Named turns come first, each shown by rows before and after it. Which turns, in which order, take the first row of each pair that follows to the second? Write the first one first, as in the answered first pair.
turn Q:
[ 17.9  -2.9  -0.8  19.4  21.8 -12.5  -5.5  32.9  25.3 -17.0   5.7 -45.3
 -21.2   4.2] |-> [ 25.4 -23.6   4.8   3.9   5.6  -0.7  -9.1  41.3  24.6  -8.2  30.5  -5.3
 -36.6  -9.8]
[  2.8 -14.0   5.7   3.2  -7.0  -9.7   6.4  21.4   9.9   4.4  22.5  14.0
 -11.4  -2.3] |-> [ -7.8 -14.4   0.4  -1.9 -14.1  -1.0  12.9  -3.8  12.7  22.4  13.9   8.7
  -8.2 -13.4]
[  6.0   3.3   7.7  -3.4 -22.1   8.4 -17.3   5.8  -2.6  -6.9   0.5   4.6
   1.5  15.3] |-> [  1.9  -0.1   4.2 -10.0 -23.8  13.7 -14.5  -3.9   0.1   2.7  -1.1   3.1
  -0.7   7.2]
turn R:
[ 26.9   2.8  -4.6   1.7 -14.9 -17.0  24.2   9.9  16.7  -4.9  18.8 -17.3
 -34.4  -2.9] |-> [  7.0  13.5   8.2 -13.4 -28.9  -3.3  28.9 -40.1   3.7  19.5   0.1 -11.3
  -1.8 -13.0]
[  3.2  12.0  -2.4   5.2   3.2 -20.4 -47.3  27.2  -1.3 -35.9   2.7   4.0
  17.6  24.8] |-> [ 11.0 -12.3 -27.3  -9.0  -2.7 -15.2 -29.0  23.4  36.5  -2.7   8.7 -17.0
 -37.5 -16.2]
[ 19.0 -16.9   0.6  -0.5  19.4   0.4  29.9  40.1  39.0  -1.0  24.5  -0.8
 -36.9   3.3] |-> [-11.1  -4.8   4.7 -22.7   2.6  18.6  38.5 -29.0  29.8  47.4   2.3   3.2
  -8.3 -23.0]
turn S:
[ 12.0   9.7 -13.5  14.3   1.4  -9.1  23.4 -10.9   8.1   6.6 -24.1 -28.5
 -10.7   7.7] |-> [  9.9  10.7 -13.9  13.6   1.5  -8.5  22.7 -15.7   7.9   8.8 -25.5 -27.5
  -4.8   5.7]
[-13.2 -11.6  11.8 -15.7  -1.5  -0.4  16.0 -27.2   7.0  27.0 -11.6  -8.9
  28.3 -21.0] |-> [-14.4   1.5  18.5  -8.1   4.9  -7.1   9.9 -17.3  -2.7   5.4 -16.7  -5.8
  50.5  -4.1]
[ 27.8  -9.6  -8.8  32.6   8.9  -8.9 -10.6 -16.2  12.0  16.3   2.2  13.2
 -24.8 -11.3] |-> [ 20.0  -6.9  -5.1  26.7   2.4  -4.3 -10.7 -30.0   9.1  22.0  -2.4  17.1
 -13.0 -11.2]
[-11.3  -8.9   7.8  -8.8  -7.2   3.8   0.7 -14.8  -5.3  10.9  -5.6 -37.9
   1.3  -3.0] |-> [ -9.5  -2.4   9.4  -2.3  -3.5   1.2  -4.5 -14.7  -9.3   1.1  -6.7 -40.9
  10.5   7.9]
Now pairs of rows:
Between the rows of a pair lie 2 to 4 turns.
[ 11.5 -19.8  -8.7 -11.3 -15.9  16.6  -3.0  17.1   6.0  -2.6  36.8  36.0
 -25.9 -18.8] |-> [ -8.9  19.8 -18.7   8.5   3.4   2.2  14.1 -37.6  15.6  11.9 -17.1 -44.2
   0.5  -7.0] | Q, Q
[ 11.1  -4.3 -20.5  10.9  16.7  -4.0  25.1 -10.6   4.2   3.8   8.8 -32.2
 -11.2  -6.8] |-> [ 11.4 -18.1  -0.5  -2.8  -0.2  12.0   6.1   1.8 -19.5  -3.1  34.6  33.7
   8.4  -6.0] | R, R, Q, Q
[ 10.3 -42.7 -33.9 -15.2 -22.3  28.0  -2.3  -2.2  20.1  30.9  28.9  12.2
 -49.8 -15.3] |-> [-20.0  13.4 -10.1   3.8  -8.9  14.7  -4.2 -63.2 -16.8  24.8 -23.0 -19.7
  42.3  25.4] | R, Q
[ -5.5   1.8   5.4  10.0   5.3 -29.3  -1.7 -12.0   7.3 -16.2  -8.9 -41.0
   7.1  23.7] |-> [  2.1 -30.1  14.7 -14.9 -17.7  -6.8 -11.8   8.0   1.4  -8.9  29.5  25.1
 -16.3  -0.9] | Q, Q
[ 20.2   6.9 -11.4  22.2  12.0  13.1   7.0   9.9  12.2 -16.6 -13.2 -25.8
  -0.8  21.5] |-> [ 22.8 -17.1  -7.5   1.3  -8.5  33.4   3.7   8.1  14.6   2.4  11.6  22.7
 -16.0  -8.0] | Q, Q
[-15.7  16.1 -24.4  12.2   7.3 -16.1   2.8   9.2  40.0   3.4   3.9 -57.6
   1.3   2.1] |-> [-27.9  22.3  12.3   7.4  -2.8  -2.4 -19.8  -2.4  -2.1 -13.9   9.3   0.4
  59.2  25.3] | Q, S, R, R
[ -7.3  24.8   6.0   2.8   3.4  -2.8  -9.2 -14.2 -29.4   1.5 -23.4 -14.1
  40.4  20.8] |-> [  3.4  -2.2  11.2 -10.2 -12.8  12.0 -21.6  17.4 -37.8  -5.7  13.9  39.1
  25.0   9.6] | Q, Q
[ 37.4 -24.8  -5.4   4.7   9.1 -18.6 -27.1  41.0  -1.0 -31.1  17.5   1.0
  -8.6  12.2] |-> [ 10.4 -31.7   4.6 -29.5 -19.0  11.8 -19.2 -19.2 -11.2  16.0  12.9  37.3
   8.3 -28.9] | Q, R
[-15.8  16.1 -13.8   3.8 -13.4 -12.9  32.3 -27.5  13.7  15.2 -16.9 -14.7
  49.9 -37.9] |-> [  6.8   2.4   6.5  13.1 -10.2 -18.0   6.2  36.4  -6.0 -37.3  19.5  32.2
  52.3  -4.8] | R, Q
